In the rows, 128 means zero.
The rows below fall into families. The same turns and mirrors carry the whole set onto itself and the rows of a family onto each other. For each named row, which other rows are in its family? Write them in the order they are listed.
These 16 rows form 4 families of 4 rows each.
Tus: [114 131 114 100 118 139  88 130 100 139 114 135 158 106 125 138 164 105
 136  73 142 137 135 117 129  96 119 141  99 120  76]
tor: [139 116 111 158 128 131 113  89 116 112 108 127 161 126 112 168 124 104
 145 139 130 158 101 116  89 107 107 135 122 132 123]
dugat: [131 106 110 138 130 138 121  94 108 109  97 150 187 138 102 160 142 108
 134 135 122 157 116 132  89 116 116 122 117 131 124]
vuba: [127 130 108 130 125 139 110 106 105 129 106 138 160 111 116 152 150 105
 150 108 153 126  79  99 115  71  94 114 112 107  92]
mil: [132 107 114 132 120 140  83 115 120 133 129 147 171 115 102 144 122 110
 123 103 127 174 140 124 111 128 131 156 107 157 111]
mebi: [120 121 117 112 120 129  73 142 111 160 117 139 147 112 119 140 149 108
 131  89 149 158 124 113 138  92 118 155 104 120  78]
masek: [ 99 118 120 121 112 122  78 140 119 146 128 140 155 109 130 132 157 114
 137  98 151 154 143 123 122 103 132 149 113 112  79]
sidir: [111 135 123 110 131 121  83 130 104 150 128 126 158 108 123 163 157 120
 140  96 149 147 134 118 143  75 114 133 116 112  78]
dudo: [128 113 105 141 134 144 126  89 122 120 105 164 166 140 107 166 122  97
 137 121 130 146 105 107 101 102  96 123 134 125 126]
Nomom: [102 117 102 114 124 133 107 109 113 142 106 154 147 134 125 141 157 104
 135 116 150 128  91 106 110  81 102 118 121 101  74]
pafib: [125 118 118 127 122 133  91 113 111 122 114 123 160 120 120 152 137 103
 130 104 119 170 157 134 102 134 133 162 107 145 107]
Nuduk: [129 124 135 122 126 139  98 126 109 133 131 141 181 124 105 162 134 122
 123  95 131 165 157 140 111 115 120 145 106 147 110]
vofu: [114 116  99 127 136 118 107  97 104 123  95 136 164 120 121 160 166 107
 151 135 142 140  93 110 122  77 111 112 127  96  94]
sugud: [135 100  98 148 132 133 110  93 111 114 108 159 171 125 114 158 128  95
 136 139 125 141  98 106  98 120 113 124 120 145 124]
lomu: [124 116 122 149 121 133  95 121 128 124 126 149 173 113 112 157 121 105
 137 104 130 171 154 124 114 123 127 155 126 136 130]
Zibav: [124 113 100 127 133 123  98 118 103 142  95 151 147 123 132 155 156  90
 145 124 147 127  82  95 125  84  98 124 116 109  92]

The rest of the family of pafib: Tus, tor, vuba
The rest of the family of dudo: masek, Nomom, lomu

The rows below fall into families. The same turns and mirrors carry the whole set onto itself and the rows of a family onto each other. For each named row, which other rows are in its family? Write them in the order they are listed.
These 18 rows form 3 families of 6 rows each.
Mizo: [119 154 129 123 148 109 157 107 117 114 133 136 164 144 128 124 131 126
 140 152 150 124]
fon: [100 135 108 123 121 132 144 151 149 126 164 133 134 121 146 113 121 106
 136 107 114 141]
pasi: [114 143 138 123 107 106 168 105 153 145 117 112 134 117 158 136 140 124
 140 156 144 118]
pev: [131 146 155 105 120 107 142 136 124 105 156 137 140 128 156 123  97 131
 153 111 128 138]
vif: [ 96 141 102 122 121 115 163 119 149 148 138 114 150 115 141 135 131  96
 137 152 154 129]
mim: [ 87 143 107 124 134 117 173 121 151 120 132 126 164 106 124 135 120 103
 129 141 126 133]
rutu: [117 135 131 114 122 121 138 157 136 118 138 137 147 119 140 121 100  98
 140 108 114 152]
lev: [100 139 134 108 130 112 162 104 144 126 151 132 153 131 149 138 144 124
 160 156 157 119]
sivo: [107 144 144 128 141 102 170 101 136 107 149 139 161 119 136 145 122 135
 153 151 135 125]
vom: [111 154 134 125 115 103 184  99 149 120 119 106 140 102 148 136 117 136
 124 144 124 119]
Zin: [124 146 145  98 101 115 153 142 143 116 121 118 129 113 160 115 102 123
 130 102 109 135]
minof: [105 151 106 121 138 121 162 120 134 126 108 122 161 130 123 116 131 102
 118 144 134 129]
Tuf: [106 125 110 121 130 124 124 150 125 120 149 137 138 127 144  97 121 110
 125 111 139 129]
rizet: [122 161 132 115 126 108 170  99 127 120 104 111 144 130 144 116 130 137
 120 147 137 113]
Rivus: [124 127 147 121 127 112 124 131 120 111 145 145 130 135 159 100 130 144
 138 116 136 117]
Kofu: [124 131 128 128 110 115 132 139 130 129 119 119 116 117 161  94 120 129
 113 113 126 119]
Toviz: [125 147 132 126 101 116 153 132 148 132 144 113 110 114 168 114 118 135
 127 109 108 129]
Vut: [122 137 146 126 124 116 141 130 139 115 174 145 128 135 160 123 126 141
 155 115 118 131]

The rest of the family of Vut: fon, mim, sivo, vom, Toviz
The rest of the family of rizet: Mizo, minof, Tuf, Rivus, Kofu
The rest of the family of lev: pasi, pev, vif, rutu, Zin

The rows below fall into families. The same turns and mirrors carry the whole set onto itself and the rows of a family onto each other. For each named row, which other rows are in its family? Write them in the order they are listed.
These 40 rows form 5 families of 8 rows each.
bib: [108 138 115 132 129 137 128 148 130 130 143 132 104 127 146 138 134 144
 128  86 140]
kenik: [121 132 113 126 140 111 119 148 125 140 139 135  98 122 143 141 135 132
 135  93 117]
Dafoz: [120 131 129 136 111 110 134 127 110 133 138 140  84 151 143 128 151 137
 121 131 147]
zug: [125 127 125 157 127 126 137 134 128 117 120 127 119 140 147 123 110 116
 108 103 132]
Vope: [113 140 129 142 135 108 121 147 135 124 139 147 106 117 113 113 147 144
 139 128 106]
miv: [111 130 109 101 120 146 113 140 110 144 107 115 113 101 117 121 147 120
 138 129 145]
zap: [126 126 137 118 103 114 135 120 104 132 133 147  93 147 145 115 143 109
 115 134 142]
Kozo: [126 122 136 130  94 111 136 137 109 119 117 147  98 138 124 134 136 114
 108 140 146]
Nol: [104 139 123 130 131 134 139 161 147 151 129 133 107 112 140 135 133 135
 133 101 131]
fikez: [127 132 123 128  98 115 135 128 114 131 126 132  90 151 134 114 150 115
 120 135 157]
rideb: [128 120 152 106 114 129 132 111 109 132 155 142 132 125 138 147 135 115
 133 133 153]
kovu: [136 122 127 126 127 147 137 136 131 132 137 128 147  84 124 118 129 123
 142 147 120]
Sokip: [122 141 132 159 134 126 143 141 125 126 126 128 127 153 150 137 118 114
 120 128 116]
Dinur: [130 141 123 121 131 124 132 109  91 110 106 125 128 133 128 113 125 114
 134 149 139]
keko: [133 126 136 121 127 121 145 111  97 119 134 122 123 127 162 149 140 125
 135 121 151]
Tos: [139 114 136 118 116 122 153 114 110 123 133 132 131 113 153 151 141 124
 147 133 155]
Gupan: [115 117 137 119 120  99 112 150 145 123 120 139 119 131 101 121 127 140
 132 130 114]
Sugu: [125 128 109 101 107 143 120 130 102 136 116 132 118  98 123 114 143 110
 143 139 149]
pudet: [120 108  98  98 115 125 107 136 118 151 124 137 126 127 117 121 141 104
 138 120 130]
div: [138 122 144 106 113 130 153 119 102 127 136 119 137 118 146 134 134 124
 136 126 161]
Sar: [133 119 121 150 125 140 138 141 147 139 122 119 141  87 127 122 147 135
 136 137 125]
veka: [139 131 100 117 126 111 128 129 111 114 113 134 152 146 109 132 129 122
 135 141 123]
fel: [110 141 116 101 123 132 119 134 126 148  90 128 125 114 126 120 155 115
 146 142 131]
tup: [111 142 122 121 129 125 141 154 129 148 139 136 109 113 142 151 136 149
 126  99 136]
mer: [127 129 123 151 123 128 147 137 125 110 119 130 113 145 152 146 117 125
 106 133 121]
runam: [111 123 135 118 117 130 104 136 143 150 132 137 120 136 135 147 125 144
 130  97 140]
Gase: [145 127 124 115 110 123 133 119 117 126 131 134 158 135 141 138 150 127
 139  99 149]
pip: [130 121 121 141 114 147 126 143 141 145 125 136 152 109 140 106 143 135
 155 131 121]
mez: [117 146 122 123 143 121 129 147 138 137 136 133 110 108  99 104 135 137
 131 134 113]
Tazor: [124 134 130 124 143 122 129 107  96 115 121 129 137 129 114 110 121 124
 145 150 130]
fovi: [133 123 132 138 126 150 125 146 144 125 120 130 141  89 142 122 134 117
 140 140 113]
mazif: [123 142 127 133 125 116 123 143 144 129 141 145 107 117 109  95 136 149
 121 135 116]
tud: [134 138 135 119 102 104 110 121 118 135 117 145 114 154 129 132 168 121
 119 121 130]
sos: [123 143 132 108 142 130 134 108 117 121 121 109 147 135 114 124 130 128
 125 149 141]
Lav: [116 134 110 112 125 143 108 130 127 162 116 127 120 107 122 110 142 113
 150 135 147]
zokel: [135 128 136 148 120 127 123 129 138 129 110 123 140 153 135 147 129 140
 104 130 121]
Zelub: [136 129 109 141 128 113 128 152 131 128 139 126 119 122 109 116 145 163
 135 136 112]
kek: [119 131 135 168 128 126 147 146 140 128 131 137 113 147 152 130 126 133
 120 134 124]
ruzis: [131 146 130 110 138 121 129 126 106 120 111 123 137 127 118 123 118 118
 148 162 133]
fofod: [132  92 126 128 122 129 133 142 149 130 129 116 154 111 124 124 129 123
 129 119 122]

The rest of the family of runam: Gupan, pudet, veka, Gase, tud, zokel, fofod
The rest of the family of Sugu: Dafoz, Nol, kovu, Dinur, keko, mez, kek
The rest of the family of Tos: miv, fikez, Sokip, tup, Tazor, fovi, mazif

The rows below fall into families. The same turns and mirrors carry the whole set onto itself and the rows of a family onto each other. For each named row, which other rows are in its family? Write them in the order they are listed.
These 32 rows form 4 families of 8 rows each.
sibo: [129 117 169 152 158 130 115 145]
Fefu: [109 144 168 143 130 126 126 129]
kekeg: [130 137 145 101 118 137 121 136]
narol: [127 105 139 146 118 130 131 138]
zok: [141 106 136 123 153 150 115 118]
Farul: [121 145 166 138 128 118 129 142]
fibu: [130 136 168 142 114 120 127 129]
rok: [120 145 175 139 135 123 133 135]
bak: [123 115 137 140 142 113 105 111]
Dav: [152 126 158 122 151 145 138 151]
pif: [144 121 153 132 152 145 144 152]
dubaf: [130 129 141 111 112 130 130 137]
depi: [132 143 161 117 165 140 113 120]
Bisad: [134 128 132 115 111 139 125 132]
kab: [125 118 144 130 134 132 101 102]
ganab: [128 122 168 146 170 129 120 127]
rolad: [126 156 153 131 154 141 105 124]
Der: [127 150 157 111 148 142 102 126]
Bapig: [135  99 143 151 134 126 142 134]
Zube: [136 135 159 133 148 136 144 158]
Kove: [116 127 149 132 128 122 100 109]
tev: [122 101 147 152 129 127 133 133]
vav: [138 150 156 111 154 142 111 127]
pov: [142 105 127 121 148 145 113 125]
babi: [134  92 150 130 131 131 137 138]
Num: [109 121 145 138 132 123 106 110]
Pusa: [153 106 136 120 153 145 120 133]
nen: [138 136 163 122 141 156 139 147]
Muvoz: [131 118 162 152 169 136 113 123]
gabam: [131 114 158 160 163 130 122 125]
Pom: [131 133 133 108 122 137 128 115]
Dupi: [133 113 134 120 166 149 119 133]

The rest of the family of Num: zok, Farul, Dav, Bisad, ganab, Der, Bapig
The rest of the family of Pom: sibo, fibu, bak, rolad, babi, nen, Dupi
The rest of the family of Muvoz: rok, pif, dubaf, Kove, tev, vav, pov
The rest of the family of kab: Fefu, kekeg, narol, depi, Zube, Pusa, gabam

The rows below fall into families. The same turns and mirrors carry the whole set onto itself and the rows of a family onto each other. For each named row, which other rows are in its family? Write them in the order they are listed.
These 32 rows form 4 families of 8 rows each.
rumep: [115 136 115 114 135 134 159 148 135 121 133 152  99 141 126 121 121 108
 124 137 125 146 127 107 121 123 132 124 150 141]
redu: [151 119 117 127 142 115 155 100 124 113 122 130 143 132 123 130 122 101
 110 140 139 126 133 114 128 125 135 144 132 112]
kiv: [145 121 153 142 118 111 102 113 109 130 127 119 146 109 121 132 133 147
 124 104 132 121 120 149 132 142 129 124 118 119]
sero: [132 121 168 121 127 145 147 114 131 126 116 126 142 137 136 113 142 117
 101 138 129 117 111 132 136 122 118 120 115 149]
zuri: [109 137 146 134 112 133 108 157 118 143 127 143 106 117 128 123 141 152
 143 115 116 125 117 145 131 134 127  99 140 149]
Vosa: [161 119 156 116 105 129 134 129 114 129 119 123 129 121 117 129 133 118
 130 132 107 112 123  99 138 110 137 147 145 126]
nik: [126 137 115 110 131 142 157 149 127 129 134 149 110 148 130 123 124 118
 117 164 131 129 136 112 137 130 124 126 157 136]
muf: [ 99 136 109 145 156 123 128 130 127 129 123 148 119 126 137 123 132 136
 127 131 149 135 127 157 121 148 126  95 127 131]
lera: [114 129 151 135 106 128 118 154 120 141 122 138 110 117 127 132 149 157
 140 130 112 134  97 141 140 116 123 106 140 141]
gose: [103 133 100 139 151 118 132 124 141 136 124 156 124 124 145 125 133 126
 115 127 150 140 139 130 124 150 134  99 129 137]
boziv: [123 130 155 120 129 148 155 119 120 126 118 118 127 141 133 122 144 123
 111 130 135 130 119 133 125 129 116 114 103 163]
libam: [145 126 112 126 152 124 142 104 121 118 120 133 137 130 128 119 117  97
 116 133 144 112 152 118 120 142 140 135 132 117]
lazur: [157 122 161 121 103 131 130 133 102 121 125 115 121 125 108 128 130 127
 138 129 104 112 112 129 134 110 128 142 143 123]
zer: [123 126 102 138 125 111 100 142 119 127 126 150 116 116 125 126 110 138
 153 111 113 129 132 125 124 141 139 134 160 117]
novo: [154 121 148 124 104 123 133 129  96 119 112 126 110 117 111 113 119 123
 133 138 108 104 115 116 137 118 136 142 155 132]
puru: [130 132  93 141 128 108 117 140 109 134 123 147 107 111 119 142 126 135
 153 127 125 123 143 130 126 131 147 119 162 114]
Vofi: [122 128 165 124 132 152 152 121 123 120 118 117 137 131 144 121 157 129
 110 123 139 123 123 136 140 137 133 125 111 142]
Mev: [113 135 148 131 117 135 117 146 112 146 132 138  98 137 122 131 144 143
 134 106 107 133 114 133 127 128 111  98 129 148]
zunat: [119 145 142 140 116 143 123 147 126 158 121 138  96 118 125 120 142 148
 138 127 108 131 117 132 139 117 118 104 134 151]
zifo: [131 126 134 142 119 100  98 113 122 132 114 122 134  96 135 128 143 117
 123 107 130 103 114 144 134 140 140 122 124 115]
nonod: [139 128 100 136 127  98 108 135 120 139 124 154 112 116 109 132 110 125
 146 139 117 122 128 119 119 119 130 116 161 116]
lami: [155 123 148 130 117 121 131 142 106 118 139 115 118 126 105 111 123 117
 132 123 106 117 104 114 141 109 125 147 150 132]
Zilu: [135 119 146 154 123 110 109 107 114 132 105 124 140 100 126 129 143 134
 137 102 121 113 117 150 125 125 139 113 120 125]
Topap: [128 131 129 118 138 151 162 144 120 128 129 149 114 151 119 124 121 137
 133 156 127 144 136 112 124 117 122 120 147 143]
vepet: [137 131 164 118 129 133 158 118 125 124 135 119 128 133 123 127 144 114
  96 131 143 137 116 130 130 124 122 115 108 144]
dimad: [144 109 117 126 140 108 141 108 116 104 118 136 153 129 131 134 125 104
 116 138 145 110 136 130 125 136 145 136 142 112]
kosud: [129 131 114 118 133 139 156 157 127 120 131 151 104 148 116 115 121 129
 124 150 119 128 117 110 120 120 119 123 158 138]
tez: [133 122 149 141 122 110 106 100 115 138 118 122 143  99 135 137 141 124
 127 107 135 125 133 149 137 140 143 122 115 122]
Vaf: [107 132 111 141 153 129 131 125 144 141 129 147 140 130 147 139 147 131
 122 128 146 135 138 147 125 135 127  97 121 130]
kufi: [137 126 109 140 126 100 108 139 122 129 130 153 121 108 118 130 117 130
 141 127 119 122 131 126 133 129 146 130 169  99]
bam: [106 134 118 126 137 122 130 118 139 136 122 156 128 124 143 142 133 135
 116 121 149 149 142 142 112 155 136 103 117 127]
topo: [149 120 119 126 135 108 143 115 132 107 129 131 147 112 126 122 111 110
 117 138 149 133 133 122 126 136 149 152 138 111]

The rest of the family of gose: redu, zuri, boziv, lazur, kosud, tez, kufi
The rest of the family of Vofi: Vosa, muf, lera, libam, zifo, nonod, Topap
The rest of the family of vepet: rumep, kiv, zer, Mev, lami, bam, topo

